Named moves come first, each a turn or a mirror and shown by rows before and after it. Which of them, in which order, take the first row of each pair that follows to the second? Write the first one first, as in the answered first pair.
J702 (before |-> after):
[-0.12  4.47  2.03  0.03  1.48 -2.52 -1.02 -2.92 -1.90 -1.74  0.35 -0.22
  1.97 -2.21  0.54  2.89 -1.35] |-> [ 2.31 -0.93  0.49 -0.34  0.17  4.43 -2.07  2.85  0.70  1.45 -3.46 -0.75
  1.68 -1.92  2.02 -1.00 -2.06]
[ 1.56 -0.10  1.38 -0.95 -0.55  0.50 -0.14 -0.36 -0.14  0.04 -1.95 -1.93
  0.23  0.35 -0.58  0.80 -1.70] |-> [ 1.34  0.75  1.61 -1.01 -0.30 -0.35  0.09 -0.77 -0.60 -0.30 -1.68 -2.01
  0.22  0.16 -0.82  1.48 -1.75]
[ 2.74  4.39  1.11 -0.66  1.62  1.41 -0.30  0.88 -1.31  0.11 -1.31 -2.06
 -1.61 -1.72 -0.21 -0.13  1.23] |-> [ 2.63  4.08  1.22 -0.47  1.64  1.56 -0.39  0.98 -1.15  0.10 -1.44 -2.04
 -1.73 -1.55 -0.30 -0.59  1.04]
[-1.21 -1.65 -0.42 -1.27  1.18 -1.08 -0.78  0.81  0.14 -0.38  0.25  3.11
 -1.81  1.01  0.48 -2.31  1.53] |-> [-1.60 -1.32 -0.30 -1.34  1.32 -1.58 -0.70  0.08 -0.01 -0.75  0.92  3.13
 -1.87  0.73  0.46 -1.95  1.84]
J118 (before |-> after):
[-0.40 -4.11 -0.10  1.74 -0.58  0.11 -1.24  2.84  1.97  1.10  0.86  1.13
 -0.97  0.07  0.81 -1.94  0.80] |-> [-0.16  1.17  1.89  1.90  0.51  0.41  0.56 -2.33  0.72 -0.32 -1.13 -2.07
 -0.19 -1.36 -0.01  4.46 -1.15]
[ 1.14  2.04  1.27 -2.56 -0.47 -2.34 -1.36  0.61 -2.68  2.14 -0.89 -0.55
  0.98  2.87 -0.63 -2.32 -2.42] |-> [ 1.11  2.48  1.38 -2.49 -0.60 -2.53 -1.31  0.16 -3.02  2.23 -0.99 -0.79
  0.97  2.57 -0.90 -1.99 -2.36]
[-1.18  1.38  1.50  1.92 -1.38  3.37  0.68  1.49  0.07  1.33 -5.23  1.03
  0.75 -3.44 -0.84 -0.67 -2.35] |-> [-1.45 -0.06  0.63  1.76 -1.67  3.11  0.42  2.70  0.20  1.56 -4.61  1.76
  0.51 -3.16 -0.44 -2.30 -1.94]
J413 (before |-> after):
[ 1.66 -2.58 -0.65  2.06 -1.22  0.89  0.97  0.11  0.67  1.06 -0.89  0.37
  0.86 -0.29  0.36  0.28  1.08] |-> [ 0.87 -1.38 -0.42  2.66 -0.99 -1.52  1.20 -1.67  0.08 -0.28  0.56  0.24
  0.68 -0.63  0.31  1.78  1.42]
[ 0.32 -0.23 -0.02 -0.51 -0.51  1.88  0.28  0.12 -0.38  1.46 -1.40 -1.00
 -0.21  0.23 -0.29 -1.64 -1.06] |-> [-0.18  0.70  0.36  0.57  0.42  0.96  0.53 -1.51  0.25 -0.31 -0.96 -1.60
 -0.72 -1.20 -0.04  1.75 -0.70]
[-0.33 -1.26 -1.32 -1.05 -0.40  0.37  0.06  0.76 -0.14 -1.55  1.10 -1.05
 -0.04  0.12 -1.35 -0.25 -0.37] |-> [-0.24 -1.13 -1.30 -1.00  0.02  0.84 -0.20  0.61  0.18 -1.78  1.14 -1.31
 -0.11 -0.06 -1.36 -0.02 -0.41]
Pairs:
Between the rows of a pair lie 2 to 4 moves.
[-0.01 -2.06 -0.90 -1.96 -0.90  0.63 -1.28  3.20 -0.36  2.16  0.48  2.69
 -0.55  0.94 -1.18 -5.03 -0.41] |-> [ 1.16 -1.37 -0.19 -1.94 -0.62  4.26 -0.59  2.72  0.21  2.89 -2.70  0.69
 -0.42  0.24 -1.20 -3.08 -1.76]
J118 then J702 then J118
[-1.62  1.93  1.32  1.78  2.23 -0.80  2.64  2.28 -0.32 -4.48 -0.29  0.81
 -1.15 -1.54 -2.68  1.97  1.88] |-> [-0.19  1.48  1.66  0.40  1.70  3.10  3.03  3.75  0.18 -2.50 -3.37 -0.13
 -0.59 -1.20 -2.57  0.80  0.39]
J413 then J413 then J118
[-0.83 -0.23 -0.19  0.82  0.71 -2.55 -2.35  2.32  0.67 -2.21  4.23  0.35
  0.59 -1.59 -0.34 -1.03  1.13] |-> [-0.70  2.60  1.15  0.20  1.24 -2.95 -1.38 -0.18 -0.42 -2.77  3.65 -0.58
  0.91 -1.74 -1.18  0.98  0.47]
J413 then J702 then J118
[ 0.14  3.17  2.37 -0.40 -0.80 -0.99  0.77 -3.46 -0.78 -1.91 -0.86 -1.17
  1.31 -1.24 -0.19  5.12 -1.18] |-> [-0.36 -4.63 -0.84  1.68 -1.82 -1.87 -1.86  2.62  2.11 -1.51  2.54  2.53
 -0.23 -1.19  1.89 -0.65  1.78]
J702 then J118 then J413 then J118
[-0.68  2.54  2.59 -0.26  0.16 -5.26  0.17 -3.48 -2.93 -0.32  2.17 -0.35
  0.70  0.12 -1.24  3.76  1.01] |-> [ 0.88 -5.33  0.17 -0.41 -1.45 -0.61 -1.69  4.41 -0.02  3.08  0.60  1.97
  0.02  1.42  0.56 -3.48  1.51]
J702 then J118 then J702 then J118
[-2.27 -1.02  0.42  0.04  1.59 -6.02 -0.93  0.00 -0.87 -0.57  4.21  0.96
 -1.12 -0.73 -2.36 -1.59  1.21] |-> [-2.05 -2.29 -0.29  1.89  2.09 -4.71 -1.17  0.36  0.75 -1.59  4.00  0.21
 -2.05 -2.36 -1.32  0.79  1.53]
J702 then J413 then J413
[-0.44  2.51  1.26 -0.41  0.68 -2.72  0.92 -2.50 -1.27 -0.87  0.20  0.46
  0.60  0.85 -1.13  2.13  0.01] |-> [-0.26 -2.75 -1.11  2.08  0.53 -1.87 -0.54  0.87  1.69 -1.29  1.45  1.39
 -0.99 -0.43  0.89  1.10  1.68]
J702 then J413 then J118 then J413
[-1.00  2.85 -0.28  1.85  2.80 -1.27  2.03 -3.77  1.34 -1.94  0.38 -1.66
  0.45  1.34  0.56  4.95 -2.33] |-> [-1.37 -3.25 -2.59  3.69  2.00 -2.24  0.47  0.40  3.50 -2.08  3.70  0.92
 -0.94  1.29  2.31  1.27 -0.03]
J118 then J413 then J413
[ 0.45 -0.45 -0.24 -1.24 -1.73  0.06 -1.11  3.46  0.36  0.83  3.49  2.05
  0.77  3.88 -2.70 -4.60  0.91] |-> [ 2.08 -0.20  0.15 -1.48 -1.73  4.99 -0.73  3.90  1.26  1.97 -0.44 -0.31
  1.22  2.91 -2.11 -2.62 -0.97]
J702 then J118 then J702
